x =
5050  4085  3725  7687  4764  4988  6617  5644  5826  4895  5243  6901
4616  6841  4516  6029  5054  5708  3148  5853  3710  6937  6950  4133
5041  4237  3781  7504  4667  5228  6480  5168  5898  4748  5467  6701
4937  4174  3676  7535  4610  5140  6405  5266  5866  4746  5369  6745
4519  6897  4461  6087  5039  5723  3019  5942  3699  7009  6985  4139
6753  7045  6787  4197  5724  5972  5246  6057  5540  6318  5597  5801
5522  5571  5428  5772  5553  5528  5529  5688  5444  5684  5650  5570
3478  5768  3573  7825  4901  5520  3772  7365  5575  6536  5962  6474
6529  5517  6117  5830  5767  6322  7039  4493  6584  4974  6087  6115
6110  5361  7166  7621  8007  6315  7900  7785  7671  6494  6040  7008
4708  6829  4805  5996  5299  5732  3368  6156  4012  6984  6790  4366
5863  5827  6094  6112  6234  5935  6101  6218  6112  6018  5906  5984
6901  5720  6242  5317  5880  5555  6700  5536  5435  5704  5600  5809
6732  6874  6695  4250  5672  5943  5366  5840  5537  6153  5595  5749
4895  6763  5041  5878  5456  5705  3634  6227  4145  6941  6652  4458
Counting starts at 0.
The entry in the bottom-right corner?
A: 4458
The entry at row 1, column 0?
A: 4616
The entry directly above 6057?
A: 5942
The entry in row 0 and column 0 is 5050
The entry at row 0, column 1?
A: 4085
The entry directly above 4610?
A: 4667
The entry at row 1, column 2?
A: 4516
The minimum is 3019
The entry directly below 6732 -> 4895
The entry at row 2, column 0?
A: 5041
The top entry of the column that holds the largest entry?
A: 4764
The entry directly below the smallest entry is 5246
The entry directly below 5962?
A: 6087
The entry just right of 7009?
A: 6985
The entry just left of the smallest entry?
A: 5723
The entry just right of 7900?
A: 7785
The entry directly below 6318?
A: 5684
The entry directly above 5595 -> 5600
The entry at row 0, column 2?
A: 3725
The entry directly above the smallest entry: 6405
The entry just right of 5943?
A: 5366
The entry directly above 4519?
A: 4937
The entry in the top-right corner?
A: 6901
The entry directly below 4805 is 6094
The entry directly above 6115?
A: 6474
The entry directly below 4610?
A: 5039
The entry directly below the largest entry?
A: 5299
The entry just left of 4145 is 6227

arr =
[[ 26 -29  17  -8   2 -22  11 -18  29  11]
 [ 19  14 -65   0  16   4 -60   5  12   8]
 [ 33  25 -33   5 -43 -32 -36 -32  29  -1]
 [-31  56   7  10  -7 -31   8 -36 -22  13]
 [ -6 -57  14 -11  49  46  14  51  -4  -6]
 [-22 -28 -20  -6  56  37 -14  37 -23  10]
 [-26 -49  39  -7 -46  17  30   7 -29   8]]
Counting starts at 0.
The entry in row 1 and column 1 -> 14
The entry directly above the smallest entry -> 17
The entry in the bottom-right corner is 8
Report the top-left entry.
A: 26
Report the entry at row 2, column 2.
A: -33
The entry directly above 13 -> -1
Report the entry just right of the smallest entry.
A: 0
The entry in row 1 and column 0 is 19
Report the minimum.
A: -65
The entry at row 2, column 0: 33
The bottom-left entry: -26
Report the entry just right of -20.
A: -6
Report the entry in row 0 and column 1.
A: -29
Report the entry in the top-right corner.
A: 11
The bottom entry of the column that holds the smallest entry -> 39

W =
[[-36  87  84  31   3  38  83  63 -52  71  49  74 -55 -18 -43]
 [-72 -58 -25 -66 -62  32  67 -82 -29 -61  -4  34 -29 -39  -3]]
Counting starts at 0.
Give the entry at row 0, column 1.
A: 87
Give the entry directly below the largest entry.
A: -58
The entry just left of 87 -> -36
Give the entry directly above -25.
A: 84
Give the entry at row 1, column 0.
A: -72
Give the top-right entry.
A: -43
The bottom-right entry -> -3
Give the entry just left of the smallest entry.
A: 67
Give the entry just left of -55.
A: 74
The entry just right of the smallest entry is -29
Give the entry just right of -62.
A: 32

[[ 20  28 -85  39  -9  54  50 -68   3  -7 -42]
 [  0 -46 -49 -14 -68  35 -31  -9  35  81 -56]
 [-72  62 -24 -64  26  56  51  56 -70  -3  -7]]
The top-right entry: -42
The first entry of the smallest entry's row is 20
Read off the bottom-left entry.
A: -72
Read off the entry directly above -31.
A: 50
The fourth entry from the end, reading row by row is 56
Read off the largest entry in the first row.
A: 54
Read off the last entry, reading row by row.
A: -7
Read off the entry directly below the centre entry.
A: 56
The smallest entry in the first row -> -85
Read off the last entry in the row that holds the largest entry.
A: -56
Read off the 2nd entry on the diagonal from the top-right corner.
A: 81
The entry just left of -3: -70
The fifth entry from the end, reading row by row is 51
The 5th entry, reading row by row -> -9

Questions about the row below.
1) What is the last entry?
2) What is the 3rd largest entry?
3) What is the entry just right of the largest entry?
4) What is the 5th entry?
5) What is the entry just right of the smallest entry?
[ 54 -33 -21  -4  27  70  30  67 -76   4 -21  39  51]
1) 51
2) 54
3) 30
4) 27
5) 4
